One turning vector, and how many ticks it has turned:
The counts run from 0 to 167.
[  0  -1 -11  13   6   3  -2  17   4  -6  24  -5   3   8  21 -10 -13  -7
  -8  -3  -8   3  -1 -11 -14  10   3   2  -8   6   8   5 -10   5  -6  -1
  15  -7  -4 -12  -5  10  -1  -7   1  21   1   6  -9  20  -8   6   9  -3
   4  -1  15 -17  13  -7  11 -15  -4  -8   7  -4   1   0   8   5   2   5
   1 -12  13   5  -6]	101
[ -4   2  -6   2   1   9   0   7  -5   8  21  -3  -7   8  11 -13  -3 -13
  -5   3 -14   5  -1  -9 -14   4   4   6 -11   1  11   2 -10   9 -11  -1
  10  -1   1 -20  -1   6   9 -11   3  11   2  -7 -13  18   1   6  -8   2
  13 -20   3 -11   5 -12   4  -5  -1  -8   8   3 -11  21  17  -7  -5  20
  -2  -9  19   0   3]	0
[ -4   3   2   4   0   6   1  11  -5  -1   9   5  -2  11   9  -4   1 -11
 -15   4   3   5  -6 -13  -2   2  -5   6  -5  -3   1 -13  -7  16 -14  13
  -4   1   6 -26  -9  -7  -2 -20   2  11  10   7  -4  28 -12   9   0  14
   9 -11  -7 -19   7  18   4 -13  -4   0   7  -5   0  -4  11   3  -6  14
  -5  -7  13   6  -4]	59
[ -9   5  -2  -1  -1   5   9  10  -5   5  17   7  -4   7  11  -8  11 -21
 -13   1  -5   7  -5 -16   1   4  -4  -2  -9  -4   5   3  -6   3 -10  -3
  13   3 -10 -11  -4   6   6 -21   6   1   5  -1   5  23   1  10   1   1
   4  -3   8 -23  17   7   7 -10  -9 -14  -1   5 -13   8  18   3 -13   1
  -5 -19  11  -7  -3]	131
[-11  -6   6   7  12   3  10  12   0   2  10  -2  -2  14  13  -3  -2  -9
 -17   0  -7   6 -13 -13  -2   8  -9   6  -9  -5  -2  -6  -9  17  -6   4
   1   4  11 -17 -12  -3  11 -12  -3   1  13  -5  -2  25  -2   6  -2  25
   3  -9   5 -13   5   7   6  -5  -7  -3   8  -1  15  -9  11   5 -13  10
  -4  -5  13  -5 -16]	38
[  0  10   0   1   6   7  -5  14   0  13  14  -4 -11  11  20 -10  -4  -7
  -9   5  -7   2   2  -2  -7  -1  -4  -2  -3  -7   8  -8 -11  17   0   6
  18   0   1 -19  -3   9 -20  -7   6  20   8  13  -6  24  -4   8  -8  -6
  13  -1  11 -15 -10   7   3 -14 -10  -8   9 -12  -5  -1   4   7   2   8
   3  -6  14   4   4]	86
[ -7   2 -10  -2   1   5  11  11  -3  -3  13  -4   4   2  14   1   4 -20
 -10   5  -8  10  -8 -20  -7   6   1   3 -11  -5  10  -7  -9   5  -1   0
  11   2  -5  -9   0  -2  10 -24   0   6   0  -4  -2  30   1   3   2   5
   6  -4  -2 -24  15  -1   8  -8  -6 -10   3   4  -5   5  15  -1 -14  13
  -3 -21  11  -2   1]	129
[ -9  -2   1   7  17   4  10   9  -3   3   5  -5  -3   3  20  -3  -7 -12
 -18   4  -5  15 -14 -14  -6  11  -5   1 -12 -11  -1  -9 -12  12  -2   6
   1  13   8 -19  -9   2   7 -18  -4   4  12   0   1  28   2  -1   1  12
   2  -1   4 -10   7  11   9  -6  -7  -6   7  -2   6  -9   9   4 -14   8
  -5 -10   9   2 -11]	34
[ -4   4   8  -6  -1  11   0  10  -8   5  27  -1   2   7  13 -23   1  -9
  -7   1  -6  15 -10 -11 -12   5   2   6  -9  -1  13   1   0   1 -21  -7
   2   0   5 -15  -1   4  12 -17   2   7   1  -3 -12  12   1   9  -6   2
   8 -14   3 -20   9  -4  10 -19   3  -1   4   2 -14   7  12   3  -7  12
  -9  -7  11   1  -1]	151
[-12  -6  -5   9   8  11   2  17   2   2  25  -2  -9   5  20  -5 -10 -12
  -7   1 -15  13 -11 -10  -7  18  -3  15 -17   7  -3   2  -8   8   1  -3
   7   8   7 -12 -10   9  13  -9  -1  10   3  -4 -12  21   6   2   2   7
   7 -11   3 -10   4  -9  13   2 -12 -15   9   3   6   5  13  -4  -2   6
  -1  -6  17   6  -6]	25
[  3   1  -4   3  -1   7  -3  16   2   3  21   1   3  14  15  -5  -3  -7
 -10   7  -5   3   1 -11 -11  11  -3   6  -8  -3  11  -3  -9   6  -5   9
   7  -5   4 -22   9  -5  -3  -9   2  27   1   4 -17  17  -3  10 -12   5
   7 -14  -5 -13   9  -2  -2 -18   0   4  13  -2 -14   4  10  -1  -9  16
  -5  -5  15   9  -2]	75
[ -2   4  10   0   0   7   0  15   1   8  20   5   2  21  14  -8   3  -6
 -19   3  -3  -3 -10  -7   0   1  -8  13  -2   1   9 -12  -4  12 -18   3
   7  -4   8 -16 -10   2 -10 -16   4  12   8   9  -6  17 -12  16  -4  16
   8  -1  -7 -21  -2  14   5  -9 -11   4   5  -9  -6 -10  10  13   7   9
   2  -1   6   2  -5]	64
[ -8   5   8   4  -3  14   3  15  -4   0  19  13   2  11  19  -4   7 -18
  -9   1   0   9  -9 -11   9  13  -9   7 -13   0   1  -1  -5  -4 -16  -2
   8  -1   3 -16  -4  -2   6 -20   8  10  11   0  -5  15   0  10  -8   9
   9  -2   2 -21  12   6   2 -14 -12   0   3   1  -6  -4   7   9 -11  -1
 -11 -12  14   8  -8]	52
[ -8   0   4  -2   2   8   0   7  -6   8  23   5  -6   4  18 -23  -5  -9
  -7   0  -1  14  -4 -14 -13   5   1   5  -8   4   5   2   0   9 -17   0
  -2   1   2 -21  -2   5   7 -19   3  10   2   4  -9  17  -4   7   6   0
   8 -12  -1 -16  12   8  10 -17   3  -4   7   0 -14   8  15  -3  -1  10
  -4  -3  15   5  -3]	155
[ -3   0   4   2   0   6   2  15   0   4  13   3   0  20  12  -2   1  -8
 -18   5  -2   0  -7 -10  -4   1  -8  15  -3   0   8 -16  -6  16 -12  10
   3  -2  11 -18  -6  -6  -7 -15   2  11   7   7  -6  25 -10  11  -1  18
   9  -4 -14 -21  -1  12   5  -7  -8  -1   6  -6  -1  -9   8   4   2  17
   4  -2   7   3  -4]	63
[ -4   3  -1   3  13   5   6   7  -6  13  10 -19  -7  10  19 -15  -8  -4
 -14   2 -16   9 -13  -6 -18   2  -1   5 -10 -15  11  -7 -10  13  -5  -4
  10   7  12 -18 -13   9   6 -11  -2   7   6  -5  -6  20   6   0 -11   9
   4  -9   6 -11  -8  -6   9  -1  -6  -9   5  -6   4   2  12   4  -5  15
   5  -6  10  -4  -1]	13
[ -4   4  -5  -2  -1   7   8  12  -2  -2  17   0  -2  -1  11   5   6 -24
 -11   7 -12  12  -5 -14   2   9  -2  -1 -11  -5   8  -5  -5   3   3  -2
  18   6  -5  -8   3   4   7 -20   1   6   0  -5  -1  28   5   5  -4   0
   9  -4   2 -21   9  -4  10 -11  -8 -15   3   6  -6   9  13  -1 -10   9
  -7 -21  14   0   2]	128
[-12  -6   4   8   8   9   5  12   4   5  30   2 -11   8  18  -9  -6 -12
 -10   0 -16   9  -7  -6  -1  17  -2  11 -13   8  -1  11  -6   9   1  -5
   8   5   2 -10  -6  15  11  -7   1   9   6  -1 -10  16   8   5   1   4
   6  -7  10 -13   4  -6  13  -5 -13 -14   8   1   1   7  14   1  -2  -1
  -7  -5  20   3  -5]	24
[ -6   5  11  -7   0   6   1   8  -2  10  20  -1  -8   5   1  -9   8 -15
 -18   5 -15   7  -5  -8   2  -5  -4   4  -1   1  10 -10   1  23  -5   0
  11   3   4  -4 -10   9  -1 -20   0   1   4   1   2  29  -2  13  -3   6
  10  -8   1 -21  -6  11  17 -11  -4 -15   3  -4  -3   5  17   4   3  13
   1  -9  11  -7   8]	140
[-12   4  -7  -2  -1   3   9  10  -3   9  14   4  -6   6   8  -5  11 -24
 -12   5  -8   6  -4 -14   1   4  -5   1  -8  -3   4  -1  -9  12  -2   0
  11   4  -4 -13  -2   1   9 -18   6   0   4  -3   3  29   5  10  -3   7
   8 -11   1 -19  10   6   7  -5  -9 -14   4   7  -9  12  17  -1 -12  10
  -3 -17  16  -8  -1]	132
[ -2   2  14   0  13   9   8   5  -3   8  14 -14  -1  11  23 -19 -11  -3
 -15   2 -10  17 -11  -7 -17   4  -6  -1  -7 -11  12  -9  -5  15 -17  -2
   4   4  17 -19  -8   7  -2 -13  -3   9  10   3  -9  16  -4  -2  -6   8
   4  -8   5 -13  -4   3  11 -14   0   4   9 -11   2  -4   4   9  -5  15
  -4  -2   9   4  -6]	167
[ -5  -4  16   7   8   4   5  14   2   0  17   2  -8  11   5   1   4 -13
 -14   1 -17   5  -8  -8  11   8  -9   9  -9   1  -1  -4  -5  21  -2  -1
   6  -1  11 -10 -12   3   9 -12  -1   4  13  -5  -5  26   0  11  -9  18
  12 -11   7 -12  -5   4  12  -9  -8  -5  11  -1  18  -6  11   2  -6   8
  -7  -4  15  -3 -10]	41
[  4  12  14  -1  -3  12  -1  17  -1   6  24   2   4  18  10  -7   7 -10
 -13   2 -11   7  -6  -4   3   0  -8   8  -4  -3  15 -10  -1   6 -13  -4
  15  -6  10 -11  -2   2  -8 -13   7  18   5   4 -11  12  -1  14 -21   7
  14  -6   5 -21  -7  -1   1 -19  -6   3   5  -7  -9  -7   5  13  -1   7
  -4  -7  12   4   1]	69
[-10   1  -9   2  12   6   4   6  -1  17  10 -16 -12   9  25 -14 -12  -7
 -15   3 -12   7 -13  -9 -19   2   1   6  -9  -7  10 -12 -11  14  -5   2
  10  11   6 -17 -10  11  -2 -11  -1   9   5   6  -5  23   1  -2   3   6
   3  -4  -2 -11   0   0  11   3  -9 -13   4  -7  -4   6  16   2   3  17
   9  -6   9  -1   1]	9
[-10   3  -1  10  10  15   2  13  -7   1  25   2  -7   3  24 -11  -7 -11
  -7  -2  -9  14 -12  -6  -3  12  -2   8 -17   5  -5   4  -4   2 -12  -8
   5   8   3 -14 -14  13   8 -14   6   6   9   1  -5  18   5   2   2  -2
   6  -2  12 -15   8  -5  17  -7 -11 -12   3   0   3  -2  11   5  -2  -7
  -2  -7  17   7  -7]	27
[ -2  -2  -7   7   1   1   6  17   4  -7  21  -6   8  12   9   2  -2 -12
 -11   0 -18  -1 -10 -15  -6   6   2  13  -8   5  12  -4  -7   7  -7  -4
  14  -7   1  -2 -13   3   9 -17  -6   5  -1  -7  -4  27  -3  11   4  13
  10  -5   6 -23   4 -11  16  -1  -5 -10   3   2  12  -4  15   5  -1  11
   5 -15  10 -10  -2]	121
[  1   7   1   4  10   5   1  15   2  11  12  -9  -1  17  23 -17  -7  -3
 -16   2  -7  -1  -6  -6 -13   1  -3  -3  -1 -10  15  -5 -13  11  -6   2
  17   0   1 -16  -3  11 -14  -8   2  21   6  14  -4  16  -6   5  -7   1
   4   5  12 -15   0   4   1 -15  -9   2   5 -11  -9  -9   3  15  -3   8
   6  -7   9   0  -3]	89
[-10   0  18   7  10   5   6  12   0   2  19   4  -2  15   6  -6   4 -10
 -18  -3 -13   2 -12  -8  10   6 -11   5  -5   0   0   3   0  17  -9  -4
   6   1   9  -9 -15   6   7 -12   0   2  14  -2  -2  23  -3  14  -8  16
   8  -5  13 -14  -2   8  11 -12 -12  -7   4  -3  12  -6   9  10  -6  -1
  -5  -6  13   0 -12]	40
[  2   5   3   9  12   2   3  15   2   8  16  -9   6  22  18 -17  -7   0
 -14  -1 -11  -4  -7  -7 -16   2  -2   0  -7  -8  17   4 -13   9 -11  -1
  18  -9   3 -15  -4   5  -5  -5  -1  19   4   4  -8  13  -6  10  -8   6
   2  -5  19 -14   2  -8   2 -14  -6   3   8  -7  -3  -5   4  15  -8   7
   4  -7  11  -6  -8]	93
[ -2   3   1  10  12  -2   7  13   2  -1   9  -7   1   9  11 -11   2 -11
 -18  -2 -12  -5  -4 -13  -7   0  -2 -10  -4  -6   9   2 -11  17  -5  -1
  15  -2  -8  -9 -13   8  -2 -16  -3   5   8   6   7  28  -7   9   1   4
   1   1  24 -19   8   5   8 -15  -6  -9   2  -3   6  -4   9  13 -10   5
   0 -15  11  -7  -5]	114
[  8   6   0  -1  -1  10  -1  18  -1  -1  19  -6   6  15  12  -2   0 -10
 -12   7  -6  10  -8  -9  -9   7   0   9  -6  -3  14 -14  -7   3  -8   3
  10  -4  11 -19   5  -6  -3 -12   0  24   3  -1 -18  15  -5  10 -18   9
  10 -14  -5 -17  -2  -6   3 -20   1   7  10  -5  -8  -3   5   4  -5  20
  -6  -9  10   9   3]	71
[-12  -2  12   7  13   6   9   8   0   6  12   3  -7   8  14  -7   4 -14
 -22   2  -9   6 -11 -12   7   8 -12  -1  -9  -8   0   0  -7  17  -1   1
   6   8   3 -14 -10   7   4 -14   1   2  15   2   4  24   3   7  -3  12
   3  -2  13 -13   3  13   8 -13 -15  -8   4  -2   5  -4  10   8 -11   0
  -7  -8  15  -2 -13]	36
[  3   2  -7  13   7   1  -2  19   2   0  18 -10   4  16  13  -8  -8  -2
  -9   0 -16  -3  -1 -10 -17   7   3   5  -6   0  11   2 -15  12  -5  -1
  15  -9   4 -14  -2   1   1  -4  -4  21   2   0 -12  18  -7   9  -8   6
   9 -12  16 -12   1 -15   5 -13  -1   0  14  -2   7   0   5   6  -7  13
   0  -8  16  -2  -5]	96
[ -6  11  16  -1   9  14   2   8  -9  14  17  -4 -10   8  23 -22  -5  -9
 -12   2  -9  15  -8  -2  -6   0  -5   3  -5  -8   6  -7  -3  14 -19  -4
   8   6  12 -16 -11  14  -5 -12   5   4  11   5  -4  15   1   3  -9   1
  13  -5   4 -13  -9   7  10  -8  -8  -7   7 -10  -4   0   6  11   3   5
   1  -2  11   1  -2]	164
[ -8   7   6   2  13   7   5   6  -4  21  17  -9 -12  13  23 -19  -5  -8
 -17  -1 -15   7 -13  -3  -8   1  -5   3  -7 -11  11  -2  -6  14  -8  -5
  15   8   4 -14 -12  17   0 -10   2   2  10   5   0  17   7   3  -8   1
   5  -3  12 -12  -7   0   8  -3 -12 -12   1  -7  -7   5  13   9   0   7
   6  -7  10  -5  -3]	11
[  1   7  -5   7  11   5   1  15  -2   8   7 -14   0  15  24 -11 -11   0
 -14   2  -6   2  -5  -8 -18   3   0   1  -6 -11  14 -13 -15  13  -4   8
  15  -1   6 -19  -3   3 -13  -8  -1  21   4  12  -8  21  -6   2  -5   6
   5   0   3 -15  -3   5   0 -11  -5  -1   6 -10  -4 -10   5  10  -3  17
   4  -6   8   1   0]	88
[-10   7   2  -2  -4   6   2   8  -5  11  15   5 -12  11   4  -8  12 -16
 -10   3 -12   1  -3  -9   1  -5  -2   5  -4  -2   5  -4  -4  20  -9   3
   9   2  -4 -14  -9   2   6 -20   5  -5   7  -1   5  30   3  13  -5   8
  13 -12   5 -19   2  12   8  -6  -6 -15   5   3  -2  10  18   2  -5  12
   2 -12  14 -10   2]	136
